One vector is turned by the same rotation once a tick. Each row is the vector after some number of ticks, and that number follows the row.
The counts run from 0 to 449.
[146 115 127 150 115 124 136 119  93  69 159  82 118 154 151 103 138 160
 130 121 126 138 104  65  86 143 138  77 105 113 120 154] -> 55
[131 115 174 161 125 152 128 141  75 140 168 135 138 169 176 151 130 104
 133 138  96 163 100 138 162 174 139 112 147 114 101 133] -> 39
[129 133  95 111  95  99 135 140  90 134 127  97 125 170 137 175 175 161
 153 105 122 124  80  97 105  99 100 134 130 111  91 125] -> 256
[141 123 133 159 124 123 111 126 149  85 148  70 138 143 224 157 144 127
 140 123 136 164 100 143 129 163  90 115 117 127 116 114] -> 44
[108 170 144 141 148 137 161 116  96 140 119 125 114 122 120 168 199 123
 125 159  86 126 129 103 124 100 151  96 155 103  79 167] -> 303
[ 96  99 169 150 151 136  97 152  50 169 153 118 102 129 133 140 146 134
 133 142 109 119  77 135 126 144 140  92 138 120 151 136] -> 279
[150 110  65  83 142 117 122 130 115 120 150 142 134 154 152 142 176 159
 171 167 131 108 105  81 119 135 119 121 162 112 110 126] -> 92
[142 127 150 144 131 122 100 152 108 108 189 150 126 101 134 160 151 119
 151 151 111 147 128  89 119 136 138  50 148  94  79 151] -> 329
[111  93 171 156  81 142 125 152  65 115 174 145 120 132 166 157 134 114
 147 122  99 123 102 113 119 173 133  63 146 127 104 114] -> 444
[122 159 151 137 134 121 113 105 123 175 159  93 130 147 143 164 198 142
 127 143  96 128 111 130 127 101 120 109 155 108  82 131] -> 290
[150  93 146 154 124 125 144 137  76 114 131 100 114 132 195  89 128 139
 152 151 149 134  97 130 120 176 109  85 131 175 134 183] -> 195
[ 99  93 131 133 142 118 138  50  81 107 168 137 148 148 138 127 174 139
 123  69 136 139 131 110 137  92 144 140 151 126 137 174] -> 262
[166 101 141 139 148 154 127 127 153 112 196 107 121  99 156 145 178  90
 147  91 150 153 143 124 113 143 138 115 150  93 145 160] -> 212
[113 101 188 175 131 143 114 123  46 137 136 128 137 156 162 154 139 122
 140 130 123 146 108 146 161 151 139 125 112  99 117 130] -> 153
[120  97 154 135 145 126 100 147  74 127 181 153 155 138 133 148 139 121
 136  95 124 178 101 127 124 101 146  94 166  91 114 126] -> 127
[123 152 142 138 182 124 123  95 129  91 141  58 109 111 155 137 215 133
 122 140 117 127 130 113  95  87 130 108 129 126 128 153] -> 299
[106 124 103 129 155  84 151 147 129 129 120  89 115 105 129 114 207 160
 156 124 141 150 128 131 102  89 116 111 123 149 161 175] -> 109
[152  99  92 128 143 102 149 112  90  72 150 131 115 173 140  96 168 150
 165 149 115 147 115  89 111 153 128 130 109  96 144 168] -> 346
[ 98 125 167 170 111 106 141 120  99 152 138  81 129 136 126 182 197 109
 141 100 104 151 127 139 145 133 128 185 116 123 127 131] -> 150
[102  97 144 143 131 122 101 157  72 153 174 155 111 122 105 149 155 125
 150 114  99 148 102 150  92 113 147  68 173 130 111 134] -> 0
[121 160 111 144 137 104  99 117 166  91 142  85 137 135 207 163 171 130
 141 145 108 146 117 138 134 129 100 116 110 133 103 128] -> 45
[ 96  98 118 171 145  98 127 131 100  74 126  88 131 137 143 151 172 154
 140 185 103 133 113 115 101 151 107 126 107 115 120 107] -> 434
[119 142  93 137 116 102 160 136 162 127 132 107 100 112 173 126 204 119
 139 164 104 130 132 139 124 160 109 117 145 161 138 170] -> 197
[110  91 155 176  82 105 134 127 155 160 162 136 134  99 135 159 187  99
 166 125 116 133 146 135 140 150  96 140 131 141  95 166] -> 74
[113  95 179 165 130 125 138 146  90 129 187 126 141 145 126 132 132 108
 140 163 105 167 115 124 122 168 150  96 163 123 101 136] -> 317
[136 112 123 129 130 142 139 102  98 101 127  91 126 143 144 177 162 140
 175 157  94 114 114  83 100 148  91 141 137 124  66 109] -> 180
[155  86 116 130 136 150 119 146  77 138  91 100 139 119 145 179 150 136
 158 101 133 131 101 116  87 108  79 155 149  98  92 141] -> 382
[139  81 123 137 181 160 113 126  67 124 170 134 134 128  98 154 162 136
 146 103 103 145  99  96  82 102 141 111 162  70 131 153] -> 380
[148 108 138 127  96 149 113 142 150 160 184 123 114  94 171 177 175  96
 171  83 146 114 129 126 135 147  98 103 155 134 119 155] -> 86
[137  69 130 159 135 133 117 144  60 150 147 168 114 126 133 130 127 125
 178 142 120 132 117 119 146 146 127  92 123  93 127 175] -> 355
[143 101 135 130 152 123 151 111  78 161 147 156 133 125  86 126 186 144
 153 142 128 139 136  96 123  91 124 116 162  87 103 186] -> 101
[111 148 105 124 129 101 152 123  56  95 107  91 120 179 129 138 165 180
 133 148 100 141  86 107 113 111 153 111 122 112 139 141] -> 143
[161  99 143 163 111 142 164  79 107 112 144  55 118 153 183 119 160 128
 139 132 140 129 118 120 102 163  87 143 117 133 128 160] -> 183
[162 107 107 112 148 123 111 129 116 106 179 128 134 157 184  99 140 147
 156 168 147 153  92 119 116 154 123  80 153 117 120 150] -> 207
[144 124 122 129  96 141 126 104 131 106 158  95 121 153 235 143 158 119
 168 121 152 103 112 150 136 160 106 102 119 136 129 123] -> 449
[162  95 157 137  93 138 165 127  79 138 150 122 135 159 138 145 129 124
 178 117 143 144 116 100 141 148 135 129 126  83  92 166] -> 343
[100 174 145 134 137 134 127 124 100 145 144 112 132 135 139 183 195 146
 134 133 103 122 104  91 141  97 143  83 142  98  78 151] -> 417
[109 124 123 119 172 104  96 133 106 139 182 166 133 136 131 184 183 125
 143 141 104 163 131 129 131  97 149 111 162 100  95 123] -> 126
[ 85 123 119 112 186 118 135  99 103 113 112 137 126 105 147 140 200 154
 132 108 126 138 128 107 134 110 148 126 152 150 166 200] -> 388
[136  98  93 144 118 101  97 136  91 119 143 147 126 132 166  96 144 161
 164 176 114 115  94 119 106 138 105  55 134 140 115 159] -> 80
[125 123 177 118 155 151 119 116  70 138 178 114 143 157 122 160 150 131
 132 109 124 164  95 119 113 105 156 107 155  98  90 137] -> 13
